Some points:
c(0.3, -0.7, -1.4, 0.4, 0.4, 0.1, -0.3, 3.1, 0.3, 0.3, -0.4, 3.3,
  0.4, -0.6, -3.3, 0.4, 1.1, 0.4, 0.6, -0.1, 1.2, 0.4, -0.7, -0.7)
c(0.8, 1.3, -0.6, 0.6, 0.9, 2.3, 1.1, 0.8, -1.5, 0.3, 1.0, 0.1,
  -1.3, -0.9, 1.0, 0.4, 0.0, 0.0, -0.8, 0.4, 0.5, -1.1, 2.0, 0.3)
c(-2.0, 1.1, -0.6, -0.7, 0.5, -2.3, 0.4, -0.9, -1.4, -0.3, 0.2, 1.0,
  1.2, 0.8, 0.0, -0.2, 1.6, 0.9, 1.1, 1.1, 2.3, 0.6, 0.0, -0.2)
c(1.0, 1.1, -0.4, 0.7, 1.1, 0.1, -0.1, 0.9, -0.2, -0.2, -0.2, 0.4,
  0.4, -0.6, 0.0, -0.3, 0.1, -1.2, -2.4, -0.7, -1.7, 1.1, -0.8, -0.7)
c(-0.5, 0.0, 2.1, -0.7, -0.6, 0.0, 1.1, -0.2, 0.2, 0.6, -0.3, 0.0,
  -1.1, -0.4, -0.5, 0.2, 1.1, -0.5, 0.3, 0.8, -1.7, 0.3, -0.7, 0.3)
c(-0.1, 0.5, 0.6, -3.4, -0.4, -0.4, -1.0, 2.2, 0.2, -1.8, 0.9, 0.0,
  1.4, 0.0, 0.2, 1.8, -0.9, 0.2, 0.5, 0.2, 0.0, -0.7, 0.1, 0.4)
c(0.6, 0.1, 0.3, 0.8, -0.9, -0.5, 0.1, 0.6, -1.2, 0.9, 0.8, -2.6,
  1.6, -0.6, -0.3, -0.6, -0.7, 0.0, -2.3, 0.7, 0.9, -0.5, -1.2, -0.8)
c(-0.2, -1.6, 1.6, -0.1, 2.1, 0.7, 1.0, 0.3, 1.3, 0.9, -0.5, 0.6,
  0.9, 0.6, 0.6, -1.1, -1.9, -0.3, 0.2, 1.0, -0.8, -2.0, 0.1, -0.2)
c(0.3, 0.3, -0.6, 0.3, 0.2, -1.3, 0.9, -1.6, 0.1, -0.8, 0.4, -0.1,
  0.3, 0.3, -1.0, 0.1, -2.1, 0.0, 0.3, -3.7, 0.6, 0.4, 1.5, -0.6)
c(0.5, 0.8, -1.1, 0.5, -0.2, 0.9, -0.7, -0.4, -1.6, -1.6, 0.7, 0.7,
  0.0, -2.4, 0.9, 0.1, -0.1, -0.8, 1.3, 0.3, -0.6, 0.2, 0.7, 0.8)
c(-0.9, 0.7, -0.1, 0.3, 0.7, 0.8, -0.5, 0.4, -0.1, 0.4, -0.6, -1.7,
  0.5, 3.4, 0.1, 1.4, 0.5, -0.2, 1.3, 1.0, -0.9, 1.1, 0.0, -2.2)
c(-1.6, 1.5, -0.6, -0.9, -0.5, 1.4, -0.7, -0.6, 1.8, 1.4, 0.3, -0.3,
  0.9, 0.2, 0.0, 0.0, -0.1, -0.5, -0.7, -0.6, -0.2, 0.9, -0.5, 0.9)
c(0.4, 1.3, -0.7, 0.7, 0.4, -1.1, -2.0, -0.3, 0.1, 0.0, -1.1, 0.2,
  -1.3, 0.5, -1.3, -0.3, -1.0, -0.1, 0.0, 0.0, 0.8, 0.4, 0.1, 2.5)
c(-0.6, -0.7, 1.2, 1.7, -1.8, 0.5, 0.7, -0.4, 0.6, -0.6, -0.5, -0.9,
  -1.1, -0.1, -0.4, 0.0, -0.8, -0.3, -0.1, 0.3, -0.5, -0.4, -0.2, 0.8)
c(-1.1, 0.1, 1.1, 1.1, -0.6, 0.0, -0.6, -0.2, -0.7, 1.0, -0.4, 1.3,
  -0.7, -0.9, 0.9, -0.4, 0.1, -1.3, 0.0, -1.1, -0.5, 0.6, 0.1, -1.4)
c(5.5, 0.3, 1.5, 0.3, -0.1, -1.0, -0.6, -0.3, 0.1, 2.1, 0.1, -0.2,
  1.3, 0.1, 0.1, 0.0, 1.3, -0.3, 0.5, 0.6, 0.3, -0.4, 1.1, 0.0)
c(-1.0, -0.9, -0.6, -0.3, -0.6, 0.1, 1.0, -0.9, -1.1, 0.5, -0.1, -1.9,
  0.2, -0.2, -1.2, 1.4, 2.7, -0.1, 0.6, -2.0, -0.2, -1.8, 0.1, 1.1)
c(0.6, -0.7, 0.1, 0.8, -1.0, -0.7, 0.7, 0.0, 1.3, 0.2, -0.1, 0.8,
  1.6, -0.3, 1.6, -0.1, -1.0, -0.5, 1.5, 0.5, -1.0, 0.1, -1.8, 0.5)
c(0.4, -1.1, 0.1, -0.6, -0.1, 0.2, -2.1, -0.3, 0.1, -0.5, -3.0, -1.4,
  -1.4, -0.5, 0.2, 0.1, 0.6, 0.0, -1.5, -1.3, -0.2, -0.1, 0.9, -0.5)
c(1.0, 0.1, 0.4, 0.0, 0.4, -0.9, 2.7, -1.1, 0.6, -1.1, 0.3, 0.3,
  -1.1, -1.1, 0.5, 0.2, 1.5, -0.9, -1.8, 1.2, 0.3, 0.9, -0.2, 0.2)
c(-0.2, -0.9, -1.5, -1.1, 1.7, -1.1, -1.9, -0.1, 1.4, 0.7, 1.0, -1.2,
  -1.1, -1.0, 0.3, 0.8, 0.2, -0.2, 1.2, 0.0, -0.3, -1.0, -0.2, 0.1)
c(0.2, 0.0, 0.6, 1.2, -0.4, -0.1, 0.1, -0.1, 0.2, 0.4, 0.7, 0.1,
  -1.3, -0.4, 0.9, -0.2, -0.1, 8.9, -0.4, -0.8, -0.9, -0.1, -0.4, -0.2)
c(1.4, 2.0, -0.6, -0.7, -0.6, 0.3, -0.2, -0.7, -0.1, 0.1, -0.5, 0.4,
  -1.6, 1.9, 0.5, 1.9, -1.0, -0.9, -0.2, 0.2, -0.4, -1.3, -2.1, -0.6)
c(-1.3, 0.2, 1.4, 3.1, 0.8, 0.0, -1.5, -0.9, -0.9, -0.4, -0.2, 0.4,
  -0.2, -1.3, 0.0, -0.6, -0.3, -0.8, 0.3, 0.2, -0.5, -1.1, -1.5, 0.1)
c(-0.6, 1.5, 0.9, -0.4, 0.1, 0.3, 1.2, 0.5, -0.5, -0.6, -0.7, 0.5,
  1.9, 2.2, -1.0, -1.0, 0.7, 0.9, 0.8, 1.3, 0.2, 0.5, 0.5, 1.1)
c(0.4, -0.6, -1.2, -0.7, -0.9, 0.2, 1.1, 0.3, 1.1, 0.2, -0.3, -0.9,
  -1.0, 0.4, -0.8, -1.0, -0.7, 0.5, 2.5, 2.3, 1.0, 2.2, 0.2, -0.3)
c(0.2, 0.5, 1.2, 0.1, -1.7, 0.5, 0.2, -0.8, 2.9, -0.8, 0.9, -0.1,
  0.7, -0.5, -0.9, -0.1, 0.3, -0.3, -0.3, 0.7, 0.3, -0.9, 1.0, -2.5)
c(0.3, -1.5, -0.6, -1.1, -0.6, 0.8, -0.8, -1.4, -0.3, -0.2, -0.3, 1.8,
  -0.2, 1.1, 1.3, -0.1, -0.7, 0.2, -1.3, 0.2, 1.2, 0.0, 0.1, -0.9)
c(-0.8, 1.3, 0.7, 0.4, 1.1, 2.0, -0.1, 0.5, 0.6, 0.0, 0.6, 0.0,
  -0.8, -1.6, 0.9, -0.3, 0.5, -0.7, 0.6, -1.2, 2.5, 0.0, -0.8, 0.3)
c(-0.9, 0.2, -0.2, -0.1, -1.8, -1.5, 0.9, 1.2, 0.3, 2.2, 1.4, 0.2,
  -0.5, -0.1, 1.0, -1.5, -0.4, -0.9, -1.2, 0.6, -0.8, -0.8, 1.7, 1.1)
c(-0.3, -2.0, -0.5, -0.7, -1.0, 0.4, 0.3, 0.1, -0.9, 0.7, -0.5, -0.1,
  1.3, -0.9, -0.2, 2.1, -1.3, 0.0, -0.1, 0.1, -0.8, 0.9, 0.7, -0.5)
c(0.0, -2.5, 0.1, 0.1, -1.0, 0.5, -2.4, -0.1, -0.9, -0.8, 2.7, 0.5,
  -1.2, 1.3, 0.5, -0.3, 0.9, -1.1, -0.8, -1.9, -0.2, 0.6, 0.4, 1.7)
c(0.1, -1.3, -2.0, 1.6, 1.3, 0.6, -0.4, -1.5, 0.0, -1.7, 0.1, -0.3,
  1.0, 0.0, -0.1, -0.5, 0.8, 0.1, -0.5, 0.3, -0.1, -0.3, -0.4, 1.0)
c(0.0, 0.8, -0.7, -2.7, 0.4, 0.4, 0.6, -0.6, -0.6, 0.1, -1.1, -0.2,
  0.3, 0.2, -0.8, -3.3, -0.4, 0.0, 0.6, -0.2, -1.7, -0.4, -1.0, -1.0)
c(-0.7, -0.3, -1.0, 0.9, 1.0, -1.9, 1.1, 2.2, -0.5, -2.7, -1.3, -1.1,
  -0.7, 0.5, 0.6, -0.3, 0.5, -0.4, 0.1, -1.2, 0.4, -0.4, 0.4, -0.2)
c(-1.4, -0.6, 0.8, -1.2, 1.6, -0.4, 0.6, 0.3, -0.4, 0.8, -0.3, 0.1,
  0.4, 1.0, -0.2, 1.2, -0.8, -0.1, 0.0, 0.7, 1.2, 2.0, 0.6, 0.1)
There is one direction along which these points spread out most. Take the direction at right angles to it along which they spread out most. Then take the direction at right angles to both along which they spread out most. Go by this last direction. How many in every 100 of the points above lie lower along it than each point below? Round to a whole number. More than half of the points above lie lower than the first one.
c(5.5, 0.3, 1.5, 0.3, -0.1, -1.0, -0.6, -0.3, 0.1, 2.1, 0.1, -0.2,
  1.3, 0.1, 0.1, 0.0, 1.3, -0.3, 0.5, 0.6, 0.3, -0.4, 1.1, 0.0) 0
c(-0.9, 0.7, -0.1, 0.3, 0.7, 0.8, -0.5, 0.4, -0.1, 0.4, -0.6, -1.7,
  0.5, 3.4, 0.1, 1.4, 0.5, -0.2, 1.3, 1.0, -0.9, 1.1, 0.0, -2.2) 58
c(0.8, 1.3, -0.6, 0.6, 0.9, 2.3, 1.1, 0.8, -1.5, 0.3, 1.0, 0.1,
  -1.3, -0.9, 1.0, 0.4, 0.0, 0.0, -0.8, 0.4, 0.5, -1.1, 2.0, 0.3) 36
c(0.4, 1.3, -0.7, 0.7, 0.4, -1.1, -2.0, -0.3, 0.1, 0.0, -1.1, 0.2,
  -1.3, 0.5, -1.3, -0.3, -1.0, -0.1, 0.0, 0.0, 0.8, 0.4, 0.1, 2.5) 83
c(1.0, 1.1, -0.4, 0.7, 1.1, 0.1, -0.1, 0.9, -0.2, -0.2, -0.2, 0.4,
  0.4, -0.6, 0.0, -0.3, 0.1, -1.2, -2.4, -0.7, -1.7, 1.1, -0.8, -0.7) 28
c(-0.1, 0.5, 0.6, -3.4, -0.4, -0.4, -1.0, 2.2, 0.2, -1.8, 0.9, 0.0,
  1.4, 0.0, 0.2, 1.8, -0.9, 0.2, 0.5, 0.2, 0.0, -0.7, 0.1, 0.4) 69
c(-0.8, 1.3, 0.7, 0.4, 1.1, 2.0, -0.1, 0.5, 0.6, 0.0, 0.6, 0.0,
  -0.8, -1.6, 0.9, -0.3, 0.5, -0.7, 0.6, -1.2, 2.5, 0.0, -0.8, 0.3) 67
c(0.4, -0.6, -1.2, -0.7, -0.9, 0.2, 1.1, 0.3, 1.1, 0.2, -0.3, -0.9,
  -1.0, 0.4, -0.8, -1.0, -0.7, 0.5, 2.5, 2.3, 1.0, 2.2, 0.2, -0.3) 53
c(-0.3, -2.0, -0.5, -0.7, -1.0, 0.4, 0.3, 0.1, -0.9, 0.7, -0.5, -0.1,
  1.3, -0.9, -0.2, 2.1, -1.3, 0.0, -0.1, 0.1, -0.8, 0.9, 0.7, -0.5) 47
c(0.1, -1.3, -2.0, 1.6, 1.3, 0.6, -0.4, -1.5, 0.0, -1.7, 0.1, -0.3,
  1.0, 0.0, -0.1, -0.5, 0.8, 0.1, -0.5, 0.3, -0.1, -0.3, -0.4, 1.0) 78
c(0.2, 0.0, 0.6, 1.2, -0.4, -0.1, 0.1, -0.1, 0.2, 0.4, 0.7, 0.1,
  -1.3, -0.4, 0.9, -0.2, -0.1, 8.9, -0.4, -0.8, -0.9, -0.1, -0.4, -0.2) 39
c(-0.5, 0.0, 2.1, -0.7, -0.6, 0.0, 1.1, -0.2, 0.2, 0.6, -0.3, 0.0,
  -1.1, -0.4, -0.5, 0.2, 1.1, -0.5, 0.3, 0.8, -1.7, 0.3, -0.7, 0.3) 17
